One vector is turned by the same rotation once a tick. Each row is the vector after some number of ticks, and that number follows the row.
The counts run from 0 to 256.
[ -6   8  -2  20  14   4  -4  -6   5  12  -2  -5  10  -5   3 -20   1  -4
  -3 -19  17 -13  -1  24  27  24  -7 -15 -11   6   1 -12  15  12 -16 -27
   5  -4   7  14 -19 -10  -7 -10]
149
[  3  18  34  14   6  -1  -6  -8  10  -9   1 -19  14  -3   2  -7  10  10
  -1 -15  -2  25  -3   3   2 -17   6   4   2  -5 -14  20  -9   4   2 -22
  -5  11 -12  19 -23  13 -18  10]
126
[  2   8 -28 -11  -9   4 -16  -3  -2  -4   8  15  -2  25 -14   7 -11   2
  12  13  -7  17   6  19 -22 -15  -8 -17   9  -9  29  -5  -9   0   9  -3
  31   3   1 -16  15   0   0   6]
194
[ 10 -10 -10  -6 -14 -18   8 -15  -2  -4  11   1  14 -10   5  20  -2 -11
 -26  19  -9  11  -8  -7   6 -17 -12   0  30  -7   0  11  -3 -10  21   5
  18   1  11 -17  13  29  12   3]
111
[ -5  10  22  11   8  -9 -10   4   9  15  -8 -26 -21  -4   1  29 -21   8
 -16   6  -5  17  11 -10  -2   0  23 -10 -25   4   1   7  -1 -14  -3 -12
  -6  23 -18  -9  -1   0  13 -12]
64
[-21  -9   2   0  12  -2  -4   3   1 -19   7  30   4  -9  -9  20  18   9
  23  -8  20  -4   4  -4  -6   0  -3  -7 -19  -8   4   7 -14  -5  -2 -20
  11   7   0  23  22 -29   1 -11]
79
[  7   1  19  -5 -12 -10   5   3  -6 -14  10 -22   0   9   9   7   2  -4
   9  -2 -15  28   1 -22  23 -30   8  -3   9   9 -12  18 -20 -15   6  -8
  -1  20 -12   5  -4   9  -7   1]
186
[-14  10   0  -9  -2   7 -10  -2  12  -1  -1   1  -1  11  -2  15   8 -10
  44 -11  22   1   4  13  -3   4 -16 -16 -19 -17 -13   1 -14   0  -1  -3
  26   6   1  11  22 -23   8   5]
255
[ 16 -13  11  -1  -1  10  -3   9  15 -14 -11 -13  10  -6  14   9 -17   3
   0  23 -15  -1  -9  -6 -12  -6  10 -26 -10  -8  13  -2   8   2  22   4
 -12 -12 -14 -19  20  26  11  12]
47
[ -9  14 -21  -7   1  12 -12 -10  -1  -6   3  22   6  26  -8   3   2  13
  17   1   8  15   2  26 -26  -3 -16  -8   8 -19  15  -7  -8   1  15  -9
  26  -2   3   0  14  -9  -4   4]
195
[  5  -2 -20  -8  -9 -20   6 -19   5  -3   6  11  19  -2  15   9   5   3
 -36  12  -7   9 -15   5  -4 -11  -8  11  32 -17   0   2   4  -8  21  15
  23  -8  12 -16   2  18   4   4]
112
[ -8  23   5   6 -16  13 -11   6  15  18   3 -22 -13  31   7   5   6   1
  22 -11  13  -2   4  -2   6   5 -10  -1 -21   9 -33  17 -17   4  -1  -2
  10  -9   9  -1  -1 -12  -2   7]
179
[ 22  -5  17  -9 -10  -2  -7  25  10  14  18  -4 -19 -11  -3   1  -2  -9
   4  12  -9 -23   2 -11 -11 -11  10   3  11  20   4  13 -23  13  -4  12
 -14  -3   7 -23 -22   8  -6  12]
40
[ -1 -12 -19   5 -13 -33  -2 -10  15  -3   7  19  14   0  22  19  10  11
 -27   1   2 -10 -12 -12  19  -3   1  -1   5 -14   1   1   9  -8  13   3
  37  -5  10  -5  11  -3  12  -8]
171
[ 11   6   6 -12  -8 -20   1  -6  10  29  -1   5 -14 -14   8  25  -4 -15
 -32  14   7 -23  -6  -2 -10  13   8  11   8  10 -10  -6   0  -1  -8  26
   2  -2  10 -22 -16   5  14 -10]
234
[ -7  12  -9 -11   3 -14   5  -6   7   2   7  -5   9  -5   6 -10  20  -5
   0 -15   0  -7  -6  10 -10  10 -21  28  29 -26 -19  20  -3  -2  12  15
  18  -8  19   1  -1  -4 -13  25]
114
[  8  11  11 -24  -2 -18   3  -1   7 -22   7   8  15  -2  13   0  22  -9
  26 -16  10  -4  -8   6  12 -12  10  -6  19 -13 -20  -1  -9  -6  -5  20
  23  10 -10  20 -11  -9  -7   1]
249
[ -1  -7  27   1  14   9  -1  18 -15  -4  13   8  -9 -21 -20   3   8   6
   6   6   3 -15   8  -6  -9 -13   7   8   8  21   5  21 -24   0  -5 -24
 -33   8   3  -4  -3  -5 -10  -6]
215
[  9  -1 -21 -19 -12   2 -11   8  -9   1   8   5 -16  18 -16   9 -17 -15
  19  20  -9  10  12   7 -10 -20  -6 -19  17  -4  26  -2 -17  -6   5   6
  24  14  -4 -17   5   3   1  12]
193
[ -4  -6 -17  17  -3 -17  -3   9  -1   5   8  19   3  16  10   8   7  39
 -26  -6  -3 -13  -4 -10  16 -11  11  11   3  23  10   0 -10  -7  11 -20
  18 -12  15  -6 -12  -9  -4 -20]
95
[ 17  -6  -7 -17  -5   0   4  10   4  -9  -7  35   3   7  12   8   5   8
 -13   0  -1 -12 -10 -13 -20   6  39   7 -12  13   9 -18  11   7 -13  26
 -10 -18  -6   5 -17  -6  -2 -10]
159
[ -6 -10  16  22   4   3   6   6   6   4   9 -26   7 -17   3 -15   3   0
  -6  -1   9 -17  -2  -8  24   2 -22   5  13  13 -13  21  -7  -3   9 -34
 -14  -5  19 -12   5   7  -4   4]
33
[-27  11 -28   0  12  -3 -10   5  -1  16 -13  -3 -18  19   0  11 -20  27
  -1  -1  -3  -2   9   5 -14  13  -4   8 -12 -15  14  -5   8 -19  14   2
  21   5   1  -9  14 -23   4   2]
1
[ 18 -10   4   4  -2   2  -6   9  -2  -1  11  35   0  -8  -9  17  -4   9
 -25  12  -4   8   0  -4 -24  -9  27   1   1  17  28   1  -8  10 -13 -10
 -19  -1  -3  -8 -16  16   3 -13]
217
[ -6 -14  12  14  12 -22  -3  -3  21   7  13   8  14 -32  12   2  20   7
  -9 -15  17 -33  -5   3   0  12  -9   4   1 -20  -8  16  -4   5   3 -13
  14  -9  13   0   2 -11   6  -2]
231
[  4  25   4  -1 -13  17   6   2  -2  13 -14 -33 -19  25  12  17 -16   4
  -3  16  -5  19  -5  -3   5   0   4   3 -13  27 -23  -2  -3 -13  14  12
  -6   1  -8 -18   5   8  11 -10]
181
[ -7   7  -3  11  -2  -9   4   4  -4  -3  13  24  11  14   8  -1  23  27
 -10 -14   9 -16 -10  -5   7  -8   8  21  12  21 -13   7 -18  -2   5 -15
   9  -9  17   5 -16 -11 -14 -15]
96
[ 18 -10  11  -6  -5 -27  -1  10   9 -15   0 -14   1  -8  17  15  -9   5
  -9   5 -20   1  -7 -19  16 -26  26 -20   8  -2  14   0   2 -15   9   7
  13  14 -20  -7  -4  11   3  -8]
246
[ 19  -5   2 -14  -8  -6   7  12  -4   1   0  30  -8  -4   4  24   3  -1
 -14  13   2 -10  -8 -13  -9  -1  30   3   0  27   3 -17  -3   0 -11  23
 -16  -2  -2  -1 -17   2   9 -23]
158
[  1  -5   0   1  21   0   9  10 -15  13  -7 -14 -13 -15   3   0 -19   7
 -13  12   1 -27   1   3  20  11  10  -3   5  28  16 -25  12 -18  -2  -7
 -13   3  -5 -13  -1  -3  10 -26]
152
[ -5  10  16  25   8  -3 -16   2  11   3 -10 -17  -3  10   5   1 -15  34
 -23   2 -20  19   3  -1 -17 -11  14  -3 -16 -11  12  13   1  -3  14 -16
   0   2 -10 -14  -7  14  -6  13]
124
[ 14  16   8   9  -9   8  -9   6  22   6 -18 -16   9  21  28   7 -18  18
 -13   6   2  -1 -13  10   4   0  20 -15 -20  12  -6 -21   9   5  12   6
   3 -16 -12  -9  -8  13   8  -8]
241
[ -6  -6  16  15  13 -10  -6  17   9  -4  10  18   4 -13   6   2  16  25
   5 -17  15 -32   0  -6  12  -2  14   5  -8  15   1   6 -15   0  -6 -25
  -8  -2   2  12  -8 -27  -7 -17]
155
[ -1   7  18  14   8   4  -8   9   0  11 -13 -31 -16   8   5   7 -26  25
 -19  14 -18  16   2  -5 -19  -3   9   3  -7   3   6   7  -4  -7  18  -4
 -18   4 -12 -18   0  14   2   9]
123
[ -2   5 -15  -9   8  19   4   1 -19 -18  -7  12  14  27  -4 -31   9  14
  18 -10   6   8   1  19  10  -4  -3  -4  17  16  13 -19   7  -2   3 -15
   3  -7   2  17  -6  -7 -22   1]
14
